Rotation paths and how fast each direction turns (degrees a step):
Each turn is a multiple of 5 degrees from 10 to 175, or 0.
Each row of a path follows its step; steps can be skipped.

step 1: .11 .23 -.19 .01 -.13 -.06 .39 -.34 .23 -.25 -.15 .03 -.06 -.02 .07 .05
 -.11 -.20 .05 -.14 .01 -.34 -.05 .22 .13 -.31 -.02 -.09 .16 .11 -.27
 .04 -.16 .09 .11 .08 -.23 -.03 .31 -.38 -.14 .02 -.15 -.02 -.18
step 2: .10 -.18 -.10 .07 -.12 .12 -.01 .21 -.04 .35 -.07 -.18 .20 -.09 -.13
 -.14 .22 .24 .02 .14 -.04 .37 -.07 -.35 .22 .22 -.04 .28 .06 .36 .06
 -.19 .12 .11 -.11 .06 .17 .06 .06 -.04 -.02 .17 .11 -.12 .41
step 4: .13 .09 -.14 -.04 -.18 .00 .28 -.10 .20 .44 -.21 .02 .06 -.20 -.39 .02
 -.13 .31 -.10 .30 -.05 -.07 -.03 -.04 .26 -.31 -.12 -.12 -.02 .11 -.11
 .12 -.13 -.05 .12 .17 .14 .01 .22 -.04 .02 .16 -.10 -.17 .36
step 8: -.14 -.06 .05 -.17 .11 -.07 .27 -.14 -.05 -.40 .00 -.10 .00 -.15 .02 .13
 .15 -.03 -.04 .04 -.17 .02 .00 -.09 -.08 .26 .02 .38 .36 .08 -.25 -.19
 -.27 .01 .29 -.06 .42 .05 .08 -.07 .13 -.25 .14 -.20 -.04
step 9: .14 .14 -.14 -.27 .02 .19 -.05 -.16 .21 .34 -.01 .26 -.06 .01 -.33 .03
 -.01 .17 -.09 .20 .20 .00 -.15 -.16 .28 -.28 .02 .06 .08 .08 -.03 .15
 .01 .10 -.38 .15 -.44 .08 .09 -.17 -.22 .09 -.06 .23 -.09
step 12: .01 -.10 .03 .08 .12 -.20 -.13 -.09 .14 .35 -.15 .20 .25 .06 -.41 -.08
 -.21 .33 -.05 -.23 .28 -.13 -.36 .04 -.15 -.12 .08 .24 -.14 .08 -.14
 -.02 -.01 .29 -.07 -.11 -.08 -.09 .06 .15 .25 -.15 .03 -.23 -.04
step 14: .16 -.04 -.02 -.09 .13 .35 -.35 -.18 .14 .31 .05 .22 .25 -.20 -.14 .06
 .01 .15 .20 .03 -.06 .06 -.14 -.08 .24 .12 .11 .44 -.07 .17 -.31 -.31
 .10 .20 -.15 .07 .04 -.10 .02 -.28 .10 .03 .00 .09 -.11
step 17: -.10 .08 -.25 -.10 .36 -.02 -.15 -.13 .00 -.06 -.22 -.17 .22 .12 -.19
 -.43 -.06 .08 -.16 .13 .36 -.03 -.37 -.20 .00 .19 .06 .27 -.01 -.02
 -.15 -.13 -.02 -.08 -.11 .18 -.12 .12 .02 .16 -.02 -.36 -.09 -.02 -.19
step 21: .00 -.05 .06 -.36 -.09 -.19 .11 -.15 .11 .18 -.01 .14 -.17 .28 -.16 .22
 -.25 .04 .27 .17 -.04 .17 -.03 .26 .30 -.25 -.22 .09 .06 .20 .01 -.07
 -.02 .15 .17 -.15 -.32 .31 .16 -.20 -.01 .03 -.12 -.10 -.22
.03 -.01 -.08 .05 .07 .09 .00 -.02 .03 .02 -.07 -.03 .01 -.06 -.08 -.04
 -.03 .06 -.07 -.03 .00 .04 .06 .06 .02 .04 .10 -.05 -.07 .05 .04 -.03
 .03 .07 -.02 .00 -.07 .14 -.05 .01 .07 .02 .03 .01 .04
145
-.02 .00 .00 .02 -.03 -.09 -.04 .03 -.09 .04 -.07 .14 .03 .01 -.03 -.01
 -.06 -.04 .06 -.11 .05 .03 -.01 .01 -.02 .09 -.02 .02 -.06 -.05 -.03
 -.06 -.03 .02 .06 .04 -.06 .06 -.02 -.10 -.03 -.10 .01 .02 -.01
155
.01 .03 -.08 -.06 .02 -.01 -.08 .06 .06 .03 -.05 .05 .12 .03 -.06 .09
 -.03 -.06 -.03 .03 -.03 -.06 -.04 -.02 .10 .03 -.05 .01 -.09 .02 -.01
 .00 .06 .01 -.06 .03 .03 -.01 .06 .02 -.05 .10 -.07 -.01 .02
145
.02 -.03 .01 .00 -.07 .00 .06 .03 .09 -.06 .05 -.11 .07 .10 -.01 -.02
 -.02 .01 -.02 .03 .03 -.10 .01 .01 -.01 .04 .00 .03 -.09 -.02 -.06 -.03
 -.06 -.02 .04 .00 .00 .05 -.08 -.06 .05 -.04 -.08 -.10 -.08
160
.03 .05 .02 -.07 .03 -.02 -.11 -.01 .08 -.02 -.04 -.03 -.09 .09 .01 -.01
 .03 .04 .09 -.03 -.02 -.01 -.07 .04 -.03 .01 .01 .06 -.10 .10 .00 -.01
 .06 -.03 .06 -.07 -.06 -.07 -.02 .01 .05 -.02 .07 .03 .03
155

step 0: .04 -.54 -.24 -.05 -.25 .27 .04 .04 -.20 -.10 .04 .04 .00 -.04 -.14 .31
 .02 -.07 .02 -.28 .25 .08 .14 -.19 .05 -.28 -.04 -.21 -.12 -.05 -.07
 .11 .01 .06 .08 -.29 .08 -.12 -.17 -.06 -.42 -.13 -.30 -.14 .07
step 6: -.02 -.23 .11 .03 -.23 .12 -.03 .38 -.06 .16 .16 -.08 .05 -.35 .21 -.05
 -.17 -.05 -.41 .45 -.12 .24 .10 -.08 .14 .07 -.02 -.12 -.25 -.01 .08
 -.13 -.05 .07 .07 -.13 -.03 .27 -.24 -.14 -.22 -.08 -.19 -.01 .33
step 9: -.11 -.35 -.14 .31 -.12 .35 .28 -.22 .09 -.18 .13 .02 .06 -.06 -.29 .22
 .00 .03 .05 -.43 .13 .01 .28 -.04 .11 -.10 -.21 -.23 -.06 -.03 .10 .13
 .04 -.04 .15 -.39 .16 .05 -.08 -.12 -.31 -.15 -.06 -.04 .02
step 10: .03 .11 .10 -.11 -.50 .34 -.38 .29 -.06 -.18 .20 .21 -.13 .16 -.06 -.03
 -.07 -.21 -.11 .23 .09 .05 .16 .11 -.15 -.08 -.06 -.05 -.04 .04 -.34
 .01 -.06 -.12 .18 -.21 .23 -.06 -.13 -.23 -.36 .01 -.11 .01 .16
step 13: .15 -.11 -.06 .39 -.15 -.02 .18 -.02 -.08 -.20 -.17 -.10 -.15 -.03 .01
 .24 .11 -.39 .19 -.35 -.09 .12 .02 -.20 -.08 .00 .09 -.05 -.11 .19 .16
 -.38 -.25 .01 -.13 -.35 -.24 -.13 .04 -.07 -.26 -.07 -.18 .10 .21
step 14: -.06 .06 .16 .21 -.10 .20 .08 .33 -.10 .05 .07 .15 .05 -.32 -.22 .18 .01
 .11 -.02 .01 .02 .05 -.09 .03 -.24 -.03 -.08 .16 .03 .16 -.21 -.15 .15
 .00 .58 -.10 -.14 .14 -.11 -.15 -.29 -.04 .15 .21 .48
step 15: -.07 -.33 -.01 .07 -.14 -.02 .05 .33 .03 -.12 .13 .09 .05 -.20 .32 -.12
 -.07 .12 -.35 .11 -.20 .24 .09 -.09 .15 -.11 .00 -.05 -.35 .05 .26 -.09
 .08 .10 -.07 -.48 .10 .27 -.10 -.27 .04 -.08 -.29 .15 .14
step 20: -.11 .18 -.04 -.02 -.14 .36 -.16 .12 -.10 -.04 .10 .15 -.06 .15 .17 -.15
 -.08 -.20 -.22 .11 .00 -.33 .33 -.11 -.11 .00 .09 .08 -.21 .36 -.14
 -.35 -.03 -.03 .21 -.27 -.07 .03 -.09 -.10 .31 -.39 .28 .17 -.01
step 23: .18 -.31 .08 -.07 -.12 .11 -.01 .40 -.25 .13 .09 .27 .07 -.22 -.16 .16
 .14 -.12 .00 -.10 -.14 .20 -.20 .02 -.29 .00 .03 .07 .07 .12 -.05 -.14
 .02 .09 .26 -.33 -.08 .11 .04 -.24 -.33 .10 -.09 .27 .43
-.06 -.01 -.04 .05 -.04 -.01 -.05 -.02 -.01 .09 -.04 .04 .11 -.03 .01
 .04 -.09 -.02 .00 .03 -.02 -.06 .00 .00 .09 -.11 .06 .01 -.01 -.13 .03
 .08 -.01 .01 .01 -.04 .01 .05 .04 -.07 -.05 .04 .05 -.06 -.04
40
.01 .04 .00 .02 .01 -.08 .04 .02 .06 .01 .03 .05 -.04 -.10 .12 .17 .04
 .04 -.08 .05 .00 -.08 -.02 -.03 -.06 .02 .03 -.02 .01 .01 .04 .02 -.01
 -.03 -.01 -.01 -.06 .02 .03 .04 -.04 .08 -.02 .10 .00
40
-.02 -.04 -.09 -.06 -.06 -.02 .04 .10 .01 .01 .04 -.02 .03 .07 .00 .02
 .04 -.04 -.06 -.01 -.03 .08 -.11 -.05 .04 .04 .02 .03 .07 -.05 .11 .00
 .00 .10 .00 -.02 -.02 -.09 -.04 .00 -.05 -.03 -.09 .00 -.07
170
-.01 .01 .02 .01 -.08 -.03 .01 -.07 .03 -.10 -.01 -.04 -.06 .01 .08 .01
 -.05 -.02 -.03 .00 -.06 .10 .02 -.01 .12 -.03 -.04 .04 -.01 .01 -.06
 .00 .02 -.12 -.09 .06 .03 -.04 .04 .00 -.14 .00 -.02 -.01 -.01
120
-.11 -.04 .04 .02 .01 -.06 .01 .00 -.07 .00 .03 .01 -.03 -.03 -.07 .03
 .11 -.02 .00 -.04 -.09 -.07 -.04 .14 .02 -.05 -.06 -.03 -.04 .04 -.05
 .02 -.06 .01 .03 .02 .02 -.03 -.10 -.08 -.06 .01 -.04 .02 -.02
80
.03 -.05 -.03 .00 -.05 .00 .05 -.03 .01 .02 .01 -.10 -.07 -.07 .00 -.01
 .06 .05 .01 .09 .14 .01 .06 .10 .05 .00 -.01 .05 .00 -.02 .08 .04 -.12
 -.04 -.02 -.07 .01 -.02 .01 -.02 .03 -.01 -.06 -.08 .02
115
.04 -.05 .04 -.06 .00 -.04 .07 .00 -.01 -.03 -.06 .03 .03 .00 .08 .04
 -.03 -.02 -.02 -.13 -.06 .02 .05 -.01 -.08 -.11 -.02 -.03 -.03 .02 .10
 .01 -.10 .04 -.03 .03 .09 .03 .03 .01 .05 .00 -.05 -.08 .05
170
